(in the rows, 128 means zero)
Each path below is one point turned by a fixed rotation once a step. After each direction that follows a path, write how fast that rotation turns it, in degrees a step (0 if it stays still).
Each turn is a multiple of 5 degrees from 10 to 175, or 0.
Each row of a path follows its step; steps can be skipped.
Path 1:
step 0: [138 142 115 119 131 140 124 134 130 136 119 131 124 113 130 129 122 126
 129 122 125 115 122 133 116 138 132 125 132 121 119 122 130 123 125 130]
step 1: [133 136 136 134 146 131 126 134 128 131 124 116 124 124 129 127 127 130
 128 122 121 143 118 133 115 133 134 132 116 122 121 136 124 135 116 134]
step 2: [129 112 134 131 136 129 142 140 128 121 121 123 133 124 126 116 126 129
 130 120 126 119 129 136 128 133 141 131 134 122 121 127 114 131 124 138]
step 3: [134 128 137 122 128 138 135 120 130 144 124 128 121 126 120 118 127 120
 140 117 133 128 131 126 126 148 137 121 136 123 122 133 132 127 126 125]
step 5: [122 123 124 122 122 136 125 137 133 128 129 120 130 125 114 117 126 145
 124 117 128 112 119 139 128 140 126 136 128 137 127 135 126 130 131 133]
step 6: [134 131 126 132 129 136 125 129 135 131 113 122 122 118 122 123 112 130
 138 114 124 133 129 132 135 132 113 129 136 129 122 131 142 135 118 128]
step 7: [134 132 120 134 133 126 133 135 148 123 127 124 127 116 140 130 127 133
 129 126 135 134 111 139 129 137 139 123 132 127 121 123 137 128 125 134]
step 8: [141 133 122 128 143 128 130 135 126 131 127 116 122 121 114 124 128 131
 132 131 122 120 116 136 120 138 134 137 137 121 139 130 123 120 129 129]
step 9: [134 123 130 132 144 137 127 130 126 141 114 119 128 125 130 127 129 127
 123 125 115 121 135 132 117 130 132 125 134 120 113 129 135 139 121 132]
step 10: [129 121 141 134 132 135 127 133 130 131 139 125 133 127 132 115 134 134
 133 111 131 135 120 122 121 137 145 128 132 127 126 125 132 129 118 142]
Speeds:
[126 129 134 125 128 130 130 130 123 128 127 132 130 128 129 125 128 123
 128 125 129 129 131 126 125 129 132 127 123 125 126 129 121 127 127 130] -> 40
[125 132 123 126 131 130 130 124 127 132 124 130 125 126 129 126 129 130
 128 125 132 126 132 125 128 126 128 129 129 124 129 129 129 132 125 123] -> 125
[124 130 131 129 123 129 124 127 126 126 131 131 131 124 127 126 129 129
 126 127 130 124 131 125 128 132 125 131 127 130 128 131 135 128 129 130] -> 55
[126 124 122 132 123 127 131 133 132 127 129 129 133 127 128 127 130 131
 128 125 129 128 129 125 123 127 130 126 128 124 132 129 126 126 127 128] -> 135
Path 2:
step 0: [132 136 117 115 133 122 123 135 121 131 141 138 123 125 124 117 128 138
 120 122 142 135 137 129 130 129 144 124 125 126 125 119 132 125 119 118]
step 1: [130 136 134 129 129 127 130 126 108 136 137 135 136 126 120 131 130 123
 121 112 135 126 138 126 130 121 121 125 123 140 136 122 127 147 122 123]
step 2: [130 129 127 121 123 123 116 128 122 125 142 130 134 127 125 134 127 136
 116 128 146 124 137 137 118 117 133 123 122 139 133 135 130 117 136 120]
step 3: [136 133 127 126 124 127 132 132 124 137 131 121 122 133 121 115 126 132
 119 128 145 128 141 129 136 125 136 131 129 139 134 119 148 139 122 122]
step 4: [131 132 127 143 121 129 132 138 122 121 142 132 138 131 124 130 127 127
 128 117 142 131 127 137 126 108 124 115 128 140 130 122 130 135 131 126]
step 5: [132 139 139 122 135 127 122 117 131 121 136 124 124 129 124 118 135 128
 128 125 146 133 133 135 121 126 139 118 131 145 125 129 137 121 126 117]
step 6: [137 140 130 135 120 121 124 132 129 126 119 129 129 135 125 123 136 126
 124 120 138 118 139 128 132 118 125 117 138 133 147 119 137 135 119 130]
step 7: [132 129 122 122 128 124 122 144 127 114 130 130 131 130 122 126 132 123
 128 120 150 135 137 136 131 125 129 107 126 134 119 126 124 124 132 131]
step 8: [133 134 139 120 133 129 113 123 125 126 129 134 126 126 131 120 135 126
 126 118 138 132 135 138 142 125 141 126 134 137 131 122 127 141 111 121]
step 9: [124 133 131 117 132 120 127 137 127 131 129 136 138 132 132 130 123 130
 125 110 139 112 136 136 126 117 122 111 132 128 139 123 123 128 126 126]
Speeds:
[131 128 126 129 130 132 130 130 126 128 129 130 132 127 131 134 124 123
 124 128 129 128 126 128 129 126 120 124 132 128 129 129 128 124 130 130] -> 140
[130 131 125 124 128 127 124 129 125 124 126 133 126 127 127 130 135 124
 129 127 126 129 130 126 129 133 128 125 128 124 129 127 125 126 124 130] -> 45
[128 130 128 125 126 126 133 129 128 130 126 126 130 131 127 131 126 128
 126 130 125 126 126 126 125 128 129 123 127 131 129 120 125 133 124 131] -> 135
[126 132 128 132 126 123 130 134 125 132 126 127 127 129 127 124 127 125
 128 125 132 130 127 125 127 129 124 128 127 121 125 128 127 131 130 127] -> 120
[127 125 129 126 134 125 124 130 131 130 131 127 127 126 127 129 129 126
 125 133 131 131 126 128 123 132 128 129 131 129 124 126 133 128 123 129] -> 145
Path 3:
step 1: [137 128 131 125 126 138 117 134 121 132 130 131 132 119 125 121 119 142
 123 119 122 129 133 130 131 128 130 115 127 137 125 120 133 134 113 108]
step 2: [127 123 126 129 115 133 121 129 127 134 129 134 128 118 134 131 139 118
 124 127 127 126 134 136 139 130 130 105 132 130 130 125 139 132 146 120]
step 3: [134 135 128 138 118 133 133 127 132 112 144 135 121 133 129 125 131 128
 129 140 126 126 131 118 140 138 133 113 135 128 132 125 131 139 118 129]
step 4: [142 124 126 125 129 127 135 143 124 136 148 127 124 130 134 129 136 145
 130 122 129 136 133 137 132 138 136 126 140 136 128 132 132 125 125 124]
step 5: [132 123 129 133 123 132 136 139 119 137 119 130 116 128 124 130 148 132
 138 132 130 119 134 129 127 137 118 116 124 133 125 116 137 122 126 135]
step 6: [136 147 135 122 123 126 140 130 122 130 134 142 128 121 129 135 126 119
 138 123 127 126 141 118 130 128 134 121 121 138 115 130 129 133 118 132]
step 7: [122 129 133 134 129 131 117 137 126 139 136 132 134 127 122 124 123 138
 136 134 118 130 143 139 127 134 129 124 126 144 119 137 139 142 131 128]
step 8: [134 122 119 140 113 128 128 121 120 138 127 130 127 117 133 124 132 130
 141 134 119 122 134 129 135 130 136 117 117 114 130 138 139 127 130 129]
step 9: [127 139 124 115 114 129 126 125 127 120 142 126 118 123 120 116 133 138
 132 117 123 120 130 126 137 127 139 125 125 126 125 122 136 141 120 129]
step 10: [127 110 129 121 126 140 135 124 131 137 138 119 121 134 136 122 139 130
 128 119 121 130 138 128 136 125 124 119 134 139 118 137 135 137 131 127]
Speeds:
[125 127 128 124 128 127 128 129 123 133 127 128 129 123 129 129 130 127
 129 131 132 126 123 124 127 131 127 126 124 125 134 125 130 129 131 128] -> 115
[128 132 126 129 124 127 130 125 125 127 127 131 128 129 125 134 125 130
 125 127 128 133 125 122 130 128 130 129 127 125 127 129 130 127 120 126] -> 135
Path 4:
step 0: [127 123 122 116 132 126 129 126 139 118 122 136 123 121 138 115 127 126
 120 116 121 112 129 140 128 120 108 133 139 132 126 125 143 120 133 124]
step 1: [145 123 123 118 118 122 134 131 124 113 135 127 111 132 144 119 139 130
 131 117 131 135 129 129 128 131 124 137 136 113 123 135 137 135 124 130]
step 2: [122 124 125 120 118 116 130 136 135 123 110 133 121 125 139 136 143 124
 126 133 117 135 136 122 129 118 109 128 123 129 124 123 143 137 128 125]
step 3: [135 133 147 113 118 117 132 134 128 122 125 114 127 123 134 127 124 132
 125 120 128 118 136 117 123 121 113 133 128 113 126 127 123 126 112 134]
step 4: [128 126 127 109 118 129 124 125 143 122 112 126 129 111 130 135 134 125
 115 116 126 125 130 130 133 136 117 125 144 121 130 131 127 125 136 117]
step 5: [139 119 143 116 117 125 128 126 134 123 133 134 127 137 145 138 126 118
 125 129 133 125 129 135 130 132 128 125 132 106 124 144 138 131 122 127]
step 6: [123 126 126 114 123 127 127 123 127 121 124 130 126 112 135 142 140 118
 116 144 134 121 131 125 130 130 123 128 131 128 112 117 147 132 119 130]
step 7: [137 122 139 119 124 117 124 122 125 121 114 123 135 132 136 120 126 134
 124 131 130 112 117 138 120 137 115 132 129 117 125 119 133 131 117 141]
step 8: [136 121 125 118 124 133 125 129 129 125 116 134 123 130 125 131 140 135
 118 129 137 126 136 134 123 132 111 136 156 130 113 127 123 137 131 124]
step 10: [119 134 129 111 131 123 138 132 119 118 125 134 115 118 128 129 148 119
 124 119 125 129 132 123 114 135 128 136 135 120 116 121 133 133 115 127]
Speeds:
[127 131 134 130 131 124 131 127 129 125 128 129 131 125 132 128 132 126
 125 128 132 126 126 125 124 127 129 133 127 132 131 126 126 125 131 130] -> 100
[125 130 126 131 127 128 131 133 122 126 121 126 131 128 130 129 130 130
 126 130 129 128 128 127 129 127 130 125 123 126 127 125 130 132 124 132] -> 85
Path 5:
step 1: [128 126 141 123 133 115 127 129 133 138 126 140 125 137 131 134 118 127
 126 145 140 131 132 116 123 123 134 128 140 130 130 124 131 128 146 122]
step 2: [126 129 132 130 121 128 129 137 110 136 126 128 138 123 136 137 131 130
 139 116 132 140 125 137 133 117 131 130 133 131 144 140 119 131 135 130]
step 3: [122 131 121 133 127 144 128 118 119 127 119 132 110 128 130 125 133 139
 135 129 125 126 113 129 127 135 123 134 127 122 138 119 137 132 134 114]
step 4: [134 127 127 122 133 111 130 119 120 129 123 133 124 127 131 125 130 127
 139 132 139 140 130 123 140 128 128 130 116 131 111 120 122 129 114 114]
step 5: [125 132 125 121 128 131 125 120 131 123 123 126 122 126 142 137 138 135
 123 116 131 115 129 141 131 123 137 124 129 120 120 141 119 126 113 141]
step 6: [126 120 124 133 131 138 111 129 131 129 132 130 127 134 121 131 136 118
 129 130 115 110 140 132 124 133 127 132 136 134 115 125 133 127 125 113]
step 7: [139 121 135 128 128 116 133 142 131 123 131 134 134 137 110 126 121 131
 121 116 123 130 123 121 128 120 122 115 128 127 123 132 130 131 111 125]
step 8: [122 111 142 120 119 134 134 125 128 134 127 121 127 139 131 136 117 129
 117 129 124 127 124 133 124 139 125 131 131 122 128 126 131 126 133 150]
step 9: [129 117 130 133 135 132 124 122 122 129 132 127 127 121 131 125 118 115
 117 127 136 133 134 117 124 126 132 131 136 151 140 132 133 134 138 119]
step 10: [125 134 127 133 123 121 123 123 122 124 123 127 130 128 122 131 130 134
 134 125 123 136 116 123 134 102 131 116 123 128 137 119 130 136 142 138]
Speeds:
[125 127 129 124 128 127 124 128 127 132 129 130 123 128 128 124 131 130
 126 127 125 128 128 128 125 133 129 131 129 128 124 127 133 123 135 128] -> 140
[125 124 125 129 129 126 127 125 128 128 132 126 131 130 124 126 131 125
 122 125 129 127 129 128 127 129 124 128 134 123 125 127 128 130 123 129] -> 40
[128 128 132 125 128 130 133 126 127 126 125 124 128 129 122 126 128 133
 123 131 130 131 128 127 130 134 128 130 125 128 128 126 125 126 125 126] -> 90
